(in the rows, 128 means zero)
A single turn carries every row of the set below to another of its rows. Some are shown first; where does it send the rows asked next?
Q_171: [136 130 131 119 113 146 145 177 145 125 121 146 116 119 102 152 120 165
 106 123 130 145 106 134 125 142 152]
Q_240: [137 137 120 121 107 146 151 172 150 129 130 141 115 117 100 161 119 166
 110 117 134 146 116 123 131 136 155]
Q_25: [135 160 132 121  96 155 144 122 106 113 137 128 127 135 131 142 122 144
 108 119 147 166 130 107 134 115 107]
Q_729: [134 112 151 118 134 153 101 109 120 101 128 125 131 140 113 153 143 132
 122 120 145 152 158 113 135 157 130]
Q_470: [123 111 154 127 138 155 108 114 119  97 135 114 141 139 108 158 143 126
 119 124 142 150 155 106 144 154 122]
Q_973: [128 136 127 114 106 143 143 170 157 134 122 150 120 122  94 156 123 161
 110 128 130 141 116 137 127 143 151]
Q_47: [111 143 147 149 155 126 104 149 123 111 135 114 175 126 125 127 111 152
 139 132 121 108 129 127 146 130 115]
Q_853: [124 113 153 124 132 144 109 104 119 105 134 120 141 136 110 151 141 130
 111 122 138 150 154 105 156 157 127]
Q_285: [125 167 133 111 106 148 145 134 102 119 139 128 130 136 139 144 125 146
 108 126 138 169 135 105 129 118 114]
Q_234: [129 166 134 121 107 145 141 130  95 124 145 129 131 140 128 142 123 147
  98 124 139 170 140 104 135 119 115]
Q_952: [108 144 149 145 146 124 102 159 113 110 126 125 171 121 117 131 110 157
 141 132 121 101 124 120 152 122 117]
Q_468: [116 143 144 152 145 118  96 163 115 116 134 124 163 119 114 128 111 148
 152 124 118 107 126 120 142 125 116]
Q_976: [129 139  96 135 123 125 158 154 136 136 162 163 135 157 107 120 118 162
 118 128 152 132 137 105 117 110 101]
Q_517: [128  99 116 134 135 131 111 122 164 107 137 144 165 149  95 138 112 160
 133 129 142 111 154 111 115 150 103]
Q_701: [138 167 126 118  98 149 139 127  99 121 135 132 127 136 129 146 126 151
 108 121 150 169 130 100 132 127 120]
Q_4: [122  95 118 133 143 132 117 123 160 121 145 148 165 139  91 136 111 153
 128 129 138 105 143 104 119 157 112]
Q_581: [125 104 113 134 143 124 107 124 166 111 141 148 157 154  88 140 113 153
 129 124 141 110 149 111 120 156 110]
Q_389: [123 100 118 132 142 124 115 120 166 118 148 148 159 150  96 139 116 157
 121 132 144 100 149 107 126 158 114]
Q_58: [132 141 129 118 106 148 141 176 150 121 126 138 108 122  97 144 131 155
 114 123 124 140 108 128 129 144 149]
Q_490: [129 139 112 159 136 132 132 179 128 102 129 132 155 143  67 135 145 166
 118 134 158 138 134 109 157 154 125]
Q_479: [133 146 100 136 117 121 152 150 137 133 171 167 142 157 110 122 111 161
 111 134 149 127 146 108 115 116 106]
Q_450: [129 151  96 136 114 129 149 152 140 126 163 170 136 155 104 120 109 154
 117 125 140 127 140 110 115 112  99]
Q_458: [135 115 156 136 150 138 117 164 122 130 133 116 116 143 120 143 132 144
 124 110 135 129 138 154 134  94 131]
Q_918: [131 110 154 124 133 150 108 107 124  87 131 119 135 133 114 149 139 129
 125 122 148 148 151 107 141 153 117]
Q_466: [137 125 150 139 144 138 120 159 123 135 146 116 116 147 124 148 137 136
 122 116 143 120 138 152 134  92 127]
Q_157: [123 144 110 159 135 137 141 178 131 103 134 131 159 139  70 128 134 170
 122 140 145 129 133 100 160 146 127]
Q_783: [133 172 131 122 105 152 140 130 102 117 141 127 126 141 128 145 121 139
 102 117 142 168 130 106 136 113 111]
Q_151: [134 121 155 134 147 139 122 157 127 128 140 118 112 134 134 150 132 137
 126 105 137 133 140 153 134 107 134]
Q_36: [126 138 117 161 134 139 137 190 124  99 129 136 153 142  79 134 141 170
 114 131 150 128 125 102 158 147 127]
Q_129: [141 123 153 137 143 141 113 165 132 127 140 107 109 141 113 151 131 138
 131 109 132 123 134 147 125 103 137]
Q_251: [130 143  97 135 104 135 152 152 137 124 159 169 142 150 104 115 114 158
 118 128 147 132 146 112 118 110  92]
Q_112: [114 151 149 145 142 119 101 150 108 111 134 124 173 116 119 134 110 150
 141 139 128 109 118 120 149 129 116]
Q_402: [128 104 120 129 138 137 103 119 157 124 144 146 164 150  96 133 111 152
 132 130 138 100 152 114 114 147 113]
Q_844: [134 148  95 141 114 135 145 148 126 132 163 166 145 155 102 116 113 159
 122 133 151 121 142 102 123 111  99]
Q_737: [123 153 108 166 132 134 128 186 130 108 128 127 149 141  77 128 146 170
 123 124 142 130 123 104 154 149 118]
Q_567: [128 116 154 125 135 145 102 106 123  90 130 119 136 135 108 154 133 123
 122 119 138 148 145 107 147 156 124]

Q_479 turns into Q_234
Q_47 turns into Q_157
Now these:
Q_129 turns into Q_468
Q_567 turns into Q_581
Q_36 turns into Q_171
Q_490 turns into Q_973
Q_918 turns into Q_517
Q_729 turns into Q_402
Q_470 turns into Q_4

